data =
[[546, 344, 632, 544, 405, 676, 502, 634, 634, 771, 535],
 [640, 190, 613, 564, 227, 554, 539, 426, 411, 135, 386],
 [485, 479, 668, 428, 525, 669, 451, 780, 548, 823, 537]]
data[-3,-11]: 546
data[-2,-1]: 386
data[-3,-6]: 676
data[1,-8]: 564
data[-2,5]: 554
data[-1,-5]: 451
data[2,-8]: 428
data[1,-3]: 411
data[1]: [640, 190, 613, 564, 227, 554, 539, 426, 411, 135, 386]
data[:, -6]: [676, 554, 669]
data[-2,-9]: 613
data[0,-4]: 634
data[:, 9]: [771, 135, 823]
data[-1]: [485, 479, 668, 428, 525, 669, 451, 780, 548, 823, 537]
data[0,-5]: 502
data[2,-6]: 669

arr =
[[1.21, 1.35, 1.68, 1.06, 1.19, -0.96, -0.89],
 [1.17, 1.30, 1.69, 1.12, 1.56, 1.40, 1.42],
 [-0.50, 1.29, 1.36, -0.80, 1.14, -0.66, 1.27],
 [1.22, 1.40, -0.94, 1.23, 1.55, 1.62, 1.72],
 [1.27, -0.88, -0.76, 1.14, 0.93, -0.54, -0.87],
 [0.18, 0.91, 0.92, 0.33, 0.86, 0.66, 0.64],
 [-0.77, 1.50, -0.37, -0.63, -0.65, 1.20, 1.45],
 [-0.39, -0.47, -0.32, 0.91, -0.26, 1.06, -0.49],
 [1.47, 1.48, 1.62, -1.11, -0.94, 1.20, -0.26],
 [1.72, 1.72, -1.31, -1.52, 1.82, 1.86, -1.37],
 [-1.11, -1.45, 1.99, -1.90, 1.55, -1.27, -1.27],
 [-1.22, -1.14, -0.75, 1.58, 1.01, -0.93, 1.38],
 [-1.17, -1.80, 2.24, 1.38, -1.68, 2.02, 2.62],
 [2.00, -1.95, -1.13, -1.48, -1.55, 1.66, -0.94],
 [2.45, -1.63, -1.02, 1.81, 1.14, -1.34, 2.06],
 [2.01, 2.03, 2.07, 1.94, -1.61, 1.43, -1.25]]
arr[0,0] = 1.21
arr[10,4] = 1.55
arr[14,3] = 1.81
arr[13,1] = -1.95
arr[0,6] = -0.89
arr[5,1] = 0.91
arr[9] = [1.72, 1.72, -1.31, -1.52, 1.82, 1.86, -1.37]
arr[12,5] = 2.02
arr[7,1] = -0.47
arr[:, 6] = [-0.89, 1.42, 1.27, 1.72, -0.87, 0.64, 1.45, -0.49, -0.26, -1.37, -1.27, 1.38, 2.62, -0.94, 2.06, -1.25]
arr[15,2] = 2.07
arr[7,4] = -0.26
arr[5,4] = 0.86
arr[6,5] = 1.20
arr[12,2] = 2.24
arr[0,1] = 1.35
arr[9,5] = 1.86
arr[:, 2] = [1.68, 1.69, 1.36, -0.94, -0.76, 0.92, -0.37, -0.32, 1.62, -1.31, 1.99, -0.75, 2.24, -1.13, -1.02, 2.07]
arr[5] = [0.18, 0.91, 0.92, 0.33, 0.86, 0.66, 0.64]
arr[:, 0] = [1.21, 1.17, -0.50, 1.22, 1.27, 0.18, -0.77, -0.39, 1.47, 1.72, -1.11, -1.22, -1.17, 2.00, 2.45, 2.01]
arr[12,3] = 1.38
arr[14] = [2.45, -1.63, -1.02, 1.81, 1.14, -1.34, 2.06]
arr[1,5] = 1.40
arr[6] = [-0.77, 1.50, -0.37, -0.63, -0.65, 1.20, 1.45]
arr[8,4] = -0.94
arr[2,5] = -0.66
arr[1,6] = 1.42
arr[:, 4] = [1.19, 1.56, 1.14, 1.55, 0.93, 0.86, -0.65, -0.26, -0.94, 1.82, 1.55, 1.01, -1.68, -1.55, 1.14, -1.61]
arr[12,6] = 2.62
arr[8,6] = -0.26
arr[2,3] = -0.80
arr[13,3] = -1.48
arr[:, 1] = [1.35, 1.30, 1.29, 1.40, -0.88, 0.91, 1.50, -0.47, 1.48, 1.72, -1.45, -1.14, -1.80, -1.95, -1.63, 2.03]
arr[11] = [-1.22, -1.14, -0.75, 1.58, 1.01, -0.93, 1.38]
